The rows of Y fall into 4 groups, which share some directions, and each row is roughly a mix of its group's hidden directions.
Y (132 x 10):
[[-17 -13  20   7  28   2   3   9  -4   0]
 [ 29   6  19   1   3  -8 -14  13 -13  -5]
 [ 14 -14 -10 -21   5  15   1   1  -9  24]
 [-20  18  -6 -12  -4  21   1 -17  -9  13]
 [ 13  -4 -14 -18  -5  14   0  11   2  29]
 [ -1  12   7  14  -6   0 -31  -4   4  21]
 [-30 -15  10   1  22  -5  -2  -3  -4   9]
 [ 26  11  -3  -5 -18  20  10   8  10   3]
 [-10 -27  16   0   9  -2  17   9  11  14]
 [ 33   5  -2   6 -16  -6   4  11   7 -15]
 [ 28 -17  -8   3 -12 -12   4  11  14  -6]
 [ 11  29 -10 -16  13 -13  -1   3  -6  10]
 [ 25  19   8   9  -8   1  -5  16   2 -19]
 [ 20 -26  19  -8   1 -16  -7  -2  -5  -5]
 [ -8  19  -8 -12  -4  18   1 -22  -8  17]
 [ 26  17  15   8  -7   7   3  18   5 -12]
 [ 26 -20  -3 -13  17   0   4 -11 -10   6]
 [  2 -27  18   7  13 -10  14  14   8   1]
 [ 21  17  19   9   1  10   0  19   3 -12]
 [  0  16 -17 -12  15 -16   0 -20 -10  11]
 [-10  -8 -19 -11   4   9  33   7   1  -2]
 [ 17  28 -12  -4  17  -9   5  12   0   7]
 [ 24   0   5   4   7 -24   0 -13  16 -12]
 [-11  30   1   9  -5  10 -10  -5  -9  20]
 [-13  11 -23   3  12   5  27  -2   2  10]
 [-31  -3   8  14  -2   2  -5  -5  -4 -23]
 [ 29  21  14   2  10  -9  -7  12  -5   0]
 [  3  26 -22 -12  15 -14   3   0   3   9]
 [ 13 -34   8  -5  -1 -13 -11   3  11   3]
 [-20 -15 -10 -25 -14   6 -12  -5 -10   5]
 [ 34  -2   4 -12  16 -12   6  -8  -4   1]
 [ -5 -15  17  21   0  -3  17 -17 -14  -7]
 [ 10 -22  -8 -19  13  16   0  -4 -16  11]
 [ 12 -25  -5  -6   1  -2  18   5 -12 -23]
 [-12  -2 -21  -6   4  11  31   6   7   5]
 [  4  15  18   5  -2  -6 -32  -8   0  10]
 [ 28 -15 -13   1 -15 -11   5   7  13  -5]
 [ 17   9  27  13   3 -19   0  -3 -14  -6]
 [ 31  14  -3 -15   7 -12   6   6  -9  10]
 [ 22  26  -6  -9  12 -14 -13   9   3   4]
 [ 24  -3   7   3  12 -23   0 -20   5 -10]
 [ -3  -3  -6 -15  -6  24   3  15  -3  27]
 [ 19 -12  17   2  -5  -8 -18  -2 -18 -18]
 [ -2  28 -13  -9 -13  16  -8 -16  -8   4]
 [-18 -25 -13   5 -10  17 -10  -9   7   9]
 [-16  -5 -13  -9 -10  21  -3  15  -8  21]
 [-27  -4 -23  -8  -4  10   8  -6  17   6]
 [ 17  26 -10   4  18   1  12  14   6   7]
 [-16  17   6  22  -7 -13  -1  -1   6 -23]
 [-28 -21  -9   5  -2   9 -12 -11 -11  -7]
 [ 25 -11   4 -16  21   0   6 -10 -17   2]
 [ -7  12 -18  14  16  -9  27  -6   1   3]
 [-10  25   8  21 -12 -11   2   3  15 -11]
 [ -9 -32   4  -3  11   4  16   6  10  13]
 [-32  -4   5  12  -9  18  -1   9   8  -7]
 [  1 -23  18  11  20 -18   4   9   4  -2]
 [-27  14   9  10 -13  16   5  16   5   3]
 [ 20 -14   7  13   2 -22   0  15   7 -16]
 [-28 -20 -17  -5  -9  11   7 -10   4   2]
 [  7  -5  15   6   2  -8 -28   0  22  11]
 [ 12  11   1 -23  -5   3 -29  10  10   5]
 [ 30   2   0 -18  10   1   9   1  -9  19]
 [  8 -13  -4  -7  11  -5  28   3   6 -23]
 [ 16   1 -10  -3   9 -27  -3  -9 -24  -6]
 [ 10  -6  19 -18 -14   3 -24   9 -13   0]
 [  7 -28  -6 -12   0  -7  21   6  -1 -18]
 [ 19  23  17   9   0  11  -2  16   0 -16]
 [-27   0  -8   3 -18  17  -8  13  11   6]
 [-20 -22   9  -9 -18   2 -11 -16  -6  -2]
 [ 25  -7 -13  -5 -24  -4   4   7  17   5]
 [  1 -26 -10 -14  -2  -3  24   7  -4 -14]
 [ 12  10   4  29  15 -11  16  -2   9  -8]
 [-20   8  -5 -14  -6  23   3 -10   1  22]
 [ 13 -23 -10 -19  10  15  -2  -7 -11  13]
 [  7 -24  13  -1   9  22   8  -9  16   9]
 [  3 -15  -7 -10   3   3  27   8 -10 -23]
 [-13 -27  16  12 -13  15   7  -6  -6  -5]
 [  5  13 -15  14  22 -12  20 -11  -5   4]
 [  1 -17 -14 -13  13  -8  12   1  24 -16]
 [ 16  22 -19  -5 -24   2  -9  -6  -1  -6]
 [-23  12 -20   8 -14  10  11   6   6  15]
 [ 14 -12   1 -10  23  -8 -10  -7  17 -18]
 [  9 -21  -3  -9   8  -5  27   4   0 -21]
 [  6 -20  28   8 -15   7 -14  -1  -1 -10]
 [ 14 -33   1 -11   7  -1  14   7  -1 -12]
 [ -8  20   6  22 -13 -17  -1  -1  16 -11]
 [ 27  22  -4  -4  14 -13 -10  11  -2   2]
 [-24  19   9  12 -12  20   7  10   6   3]
 [ 14 -28  15   4  -8 -18  -9   3  13   4]
 [ -5 -14 -16  -8  -1   1  33   6  -4 -12]
 [ 12  23 -20  -6 -20   0 -16 -11  -2  -1]
 [ 16 -19  -6 -22  11  11   1  -3 -12  18]
 [ -3 -19 -17 -16   6  -1  28   4   6  -9]
 [ 16  23   4  -6 -14  26   6   5   5   5]
 [ 34  11   4   5 -12   1   2  13   8 -11]
 [ 16  28  -8 -12   9  -3  -6  18   9   7]
 [ 30  18   9   4  10 -13 -12  11  -1  -3]
 [  8 -12  15   9  -4 -13 -20   1  22  14]
 [ 15 -35   4 -10   1  -9   2   5  -1 -13]
 [-22 -27 -13   3  -6  12 -13 -10  -1  -1]
 [-31 -13   8   3  22  -8  -5  -4  -8   4]
 [  9  13  -3 -24  -4  10 -23  12  11   9]
 [ 25  -9   8  13   0 -19   2  14   5 -18]
 [-35 -10  -4  13 -12   7 -10  -3   1  -8]
 [ 19  29  14  -2   5 -11  13  11   2  -2]
 [ 30  12  10 -16  12  -3  12   4  -4  12]
 [-13  31   1  12  -8  10 -13  -2  -5  14]
 [ -8   8 -14 -13   2   9  23  -3 -24 -13]
 [ -1  -2  15  15  23 -15  -4   6 -12 -22]
 [-21 -12  19  17   3   9   3 -15   9 -14]
 [ 10 -19  -8   0   4  10  15  10 -11 -27]
 [-14   4 -20  -8   6  16  29   5  -1   2]
 [-29 -14  -9  -5  12  -7  -6 -16  -7  11]
 [ 28  22   6   1  13 -13 -10   8   1   0]
 [ 18  19 -19  -4 -24   4 -10  -2   2  -6]
 [ 11 -13  26  11  -6 -14 -12  -8 -13 -13]
 [-31  10   1  15 -16   1  -9   1   9 -12]
 [ 13 -26  17   9  -6  -6 -11  11  17   6]
 [ -6  30   4  13   3  16 -18  -2  -3  10]
 [ 11 -27   8  -1   0 -12 -19   0  18  12]
 [-16  35  -6   7  -5  12  -1  -1  -7   1]
 [-29  -7 -24  -7  -4   4  10 -10  10   4]
 [-14  34  -7   9   1   9  -5  -8  -3  15]
 [ -1  11  11  10  -5  -1 -31  -4   5  21]
 [ 16  14  -6 -21   1   6 -23  15  10   7]
 [ 17  28 -14  -8  16  -5  -2  10   4   9]
 [ 24 -17 -15 -12  11 -17  -7  -7 -11  -2]
 [  6  14 -14   1  -6 -32  -8   7 -14  -6]
 [  3  -7   8   7  -2  -9 -29  -2  21  17]
 [-22   2  18   8  28   3  -4   2 -12  -5]
 [ 12 -30  -6   5  -2 -14   0  17  17  -2]
 [ 17  27  12   4   5 -20  10   7  -1 -12]]

Each list below has two rows that fit no group; the rest each fit one group, if only roughly. Name those rows in the order they come.
- J_882: [-24 -16 -12  -3 -11  18 -11   5  -7  16]
- J_133: [-15 -28   6   8  -4  15  -2 -15  16   6]
- J_805: [-22  25   4  18  -1  -9  -3   9  14  -4]
- J_677: [-26  -5  10  -8  10  16   9  -6  -1  22]
- J_107: [-25  20  16  10  -4  12   6  13  -2  -8]
- J_193: [ 30   2  12   4 -14  -5  15  12   9  -9]
- J_619: [-17  23   8   7  14   8 -13  -4 -19 -12]
- J_855: [ -9  14 -31 -15   6   1   0  -1  15  10]
- J_574: [ 15   2  -6 -18   3  15   9   7  -9  29]
- J_630: [ 19 -10 -18 -23  -5 -17  10  -8  -7  -5]
  J_805, J_630
- J_181: [-10 -21   8  22 -12  11  16   9   8 -10]
- J_775: [ 30   6   9  -1 -17   8  17   9  10   3]
- J_854: [-13  -5  -8  22  10   5  31   0  -4   0]
- J_858: [  9 -12  31  19  -6  -1   3  -2 -13 -10]
- J_45: [ 18   6  -3 -16  14   4   7   8  -1  30]
- J_214: [-14  26  -8  -8   0  19 -11 -14 -12   5]
- J_733: [ 29  14   9   1   6 -22   9  -5   7  -5]
- J_275: [-24 -13   9  -2  24   7   7  -6  -3  16]
- J_934: [ 26 -12  -7   1   7 -21  -2 -18  13   0]
- J_406: [ 18   6   1  13  -7 -19 -15   7  -1 -25]
- J_3: [ 31  15  15   9 -12  -3 -10   4 -10  -2]
  J_45, J_3
- J_626: [ 15  11  21  12  -6  -5 -26  -5 -12  -2]
- J_89: [ 23  17 -18   0 -19  -6  -4  -3   0 -16]
- J_893: [  0   4   4   6 -10  -8 -33  -6  -1  22]
- J_345: [-21  -9  10  19  -9   6 -18  -1  -7 -19]
- J_873: [-28   1  16  14  -1  20   7  -1   9  -7]
- J_912: [ -2  23  15  14   1   9 -23   2  12  13]
- J_39: [ 28  -4   5 -13  14   1  11  -9  -9  19]
- J_80: [  3 -21   3 -12 -31   5 -14   4   6   7]
- J_605: [-28   6  -9  -9  10   8 -13 -16 -11   9]
- J_281: [-25  18  -4   6 -16  14  -3  19   2   4]
- J_249: [  6   3  20  11  -6 -10 -29  -6  16   3]
- J_940: [-9 -2 -8 22  3 13 30 12 -2 -1]
- J_739: [-15 -21  11  13  25 -11   3   7  -5  -8]
- J_90: [-17 -23  15   3 -19   6 -16  -9   8  -7]
- J_362: [ 29   5 -11  10 -12 -15  -5   4   3 -19]
  J_345, J_80
